 -4.9  -17.6   30.5   -7.1    0.2   33.2
-26.3    5.5   -7.2  -45.1    4.3  -44.8
 48.9    5.8   42.6   50.6    5.1   -2.2
>> 30.5

  3.5   -9.3  -12.5  -18.4   13.0
 37.9    6.9   49.6   12.0  -40.9
 41.4   20.6   20.6    0.7  -24.5
>> -12.5

  5.6   31.5  -36.1  -34.4   23.0  -48.1
 -0.1   36.5  -54.9  -33.2   19.7  -22.5
 -8.1    9.7  -29.1   -3.5   -4.7   24.4
>> -36.1

 15.8    9.2  -18.3   62.9  -17.8
 18.8  -25.9   20.7    4.3   18.0
-29.0   -3.4   -8.0   20.7    0.8
>> -18.3

-14.8   19.4   31.2  -45.7  -19.6
-46.8   31.9   13.1  -39.2  -11.0
-21.2  -12.6   34.3  -29.4   -2.7
>> 31.2

 11.8  -19.2  -11.3   31.9   17.2   44.9   30.8
  2.2   -7.6    6.5   31.9   18.5   41.5   22.5
  4.8  -15.2   29.2  -26.3   -8.7  -29.1  -34.5
>> -11.3

 35.5    7.6   12.1   56.7   -8.3
  9.6  -22.9  -12.9   16.9    6.7
 -0.6  -15.6   -1.6    9.2   -6.2
>> 12.1

 -6.8   56.1    1.1   45.2   27.3
 -4.7    6.1   -2.0   22.9   -1.7
-11.7  -19.4    1.7  -42.7  -44.8
>> 1.1
---
[7.7, 8.8, 60.8, -45.4, 37.2, -5.9]: 60.8, -45.4
[-8.5, -11.8, 50.5, -31.4]: 50.5, -31.4
[-3.2, -49.3, 8.6, -44.1]: 8.6, -49.3
[53.8, -33.0, 11.5, 45.3, 48.6]: 53.8, -33.0
[[-17.3, -19.2, -34.9, 28.3, 9.7, 33.5, -45.8], [38.6, 7.9, 9.5, -52.5, 20.6, 53.2, 39.2]]: 53.2, -52.5
[-4.1, -12.4, -44.3, 60.9, -7.2, 15.9, -30.2]: 60.9, -44.3
[6.3, 32.7, -2.0, 49.9]: 49.9, -2.0
[[-42.0, -38.2, 20.5, 45.6], [-28.6, 53.3, 43.4, -48.8], [-36.1, 54.9, -18.5, 27.5]]: 54.9, -48.8
[-6.0, -7.5, 13.1, 50.2, 20.0, -14.2, -8.1]: 50.2, -14.2
---
[[-20.7  25.2  12.0  35.5]
 [ 61.1  -2.5  34.0  22.7]
 [ -5.3  49.4  21.4  23.8]] -> 12.0

[[-35.7 -20.0  21.7  10.5  -8.5 -29.8]
 [ 17.7 -38.9   1.8  18.2   6.8  17.1]
 [-16.8  24.6  26.0  21.3  21.0 -46.2]] -> -8.5

[[-34.3 -41.8 -23.2 -46.8 -54.6   8.4]
 [-45.1 -51.2 -12.2 -52.8 -54.6  18.3]
 [-19.8  20.7  15.7  -0.4  43.4 -26.4]] -> -54.6

[[-13.0 -26.9  -8.3 -17.1 -18.9  -8.7 -26.2]
 [ 44.3 -31.2 -46.6  33.8   0.2  45.6 -29.9]
 [ -4.7 -12.2   5.0 -15.6   3.0  -4.7  -0.4]] -> -8.7

[[ 42.8 -38.1 -51.9 -31.2 -56.2 -25.1   1.0]
 [ 34.0 -36.8 -57.7 -39.3 -56.5 -10.8 -25.2]
 [ 34.2 -12.3 -25.0 -12.1 -15.5  19.5 -24.6]] -> -25.1

[[ 19.7 -22.1  -4.2 -25.9]
 [-31.5 -53.3 -52.9 -18.1]
 [-34.0 -41.5 -59.4  40.4]] -> -4.2

[[  1.2   0.0  52.8  -9.2]
 [-15.5  29.1 -10.0  36.6]
 [ 10.7   6.7  36.4   3.5]] -> 52.8

[[ 58.1 -25.1 -14.9 -31.2  50.6]
 [ 35.9  17.3  -8.4  22.1  28.0]
 [-38.5   7.1 -14.1  14.4 -14.2]] -> -31.2
---
array([[-30.8,  11.6, -14.8, -62.9,   5.3],
       [ 34.7,   3.8, -19.0,  36.8, -20.5],
       [-61.4, -24.5,  -2.0,  17.7, -30.3]]) → -20.5

array([[ 12.9,  -2.4,  29.1,  -2.5,  46.6],
       [  6.9, -46.1, -20.7, -12.5, -13.6],
       [ -7.0,   8.1, -24.4, -12.4, -43.9]]) → -13.6

array([[ 34.2, -15.0,  62.4,  29.3, -20.1],
       [ 42.5,  33.1,  27.6,  20.3,   7.6],
       [ -4.7,  -6.7,  22.4,  57.1, -38.5]]) → 7.6

array([[-19.8, -13.9, -12.9, -11.0,  -4.0,  15.9],
       [ 47.4,  -1.1, -13.3,  -4.5,   7.0,   0.3],
       [ 37.1, -12.1,  20.3,  -8.0,  16.2,   7.9]]) → 0.3

array([[-41.0,  36.1,  50.9,  43.5, -32.2, -23.6,  37.4],
       [ 59.4,  56.5, -40.7,  27.1,  42.3,  18.7, -60.7],
       [-38.8, -30.0, -58.6,  46.2,  40.4,  -0.9, -54.2]]) → -60.7

array([[ 15.5, -46.0, -24.1, -38.7,   8.9],
       [ 45.7, -10.5,  43.7,  25.7,  26.0],
       [ 26.3, -15.9,  25.3,  14.5, -22.6]]) → 26.0

array([[-45.8,   7.8,  35.0,  -0.8],
       [ -0.2,  -6.2,  48.2,  -8.4],
       [-50.8,  16.8,  54.2,  21.2]]) → -8.4

array([[-15.8,  21.6,   3.2,   5.8,  -8.5, -14.2],
       [  8.8, -10.0,  -7.1,   3.6,  28.6,  24.7],
       [  4.1,  10.4,  -6.6,  46.8,  12.9,  21.9]]) → 24.7
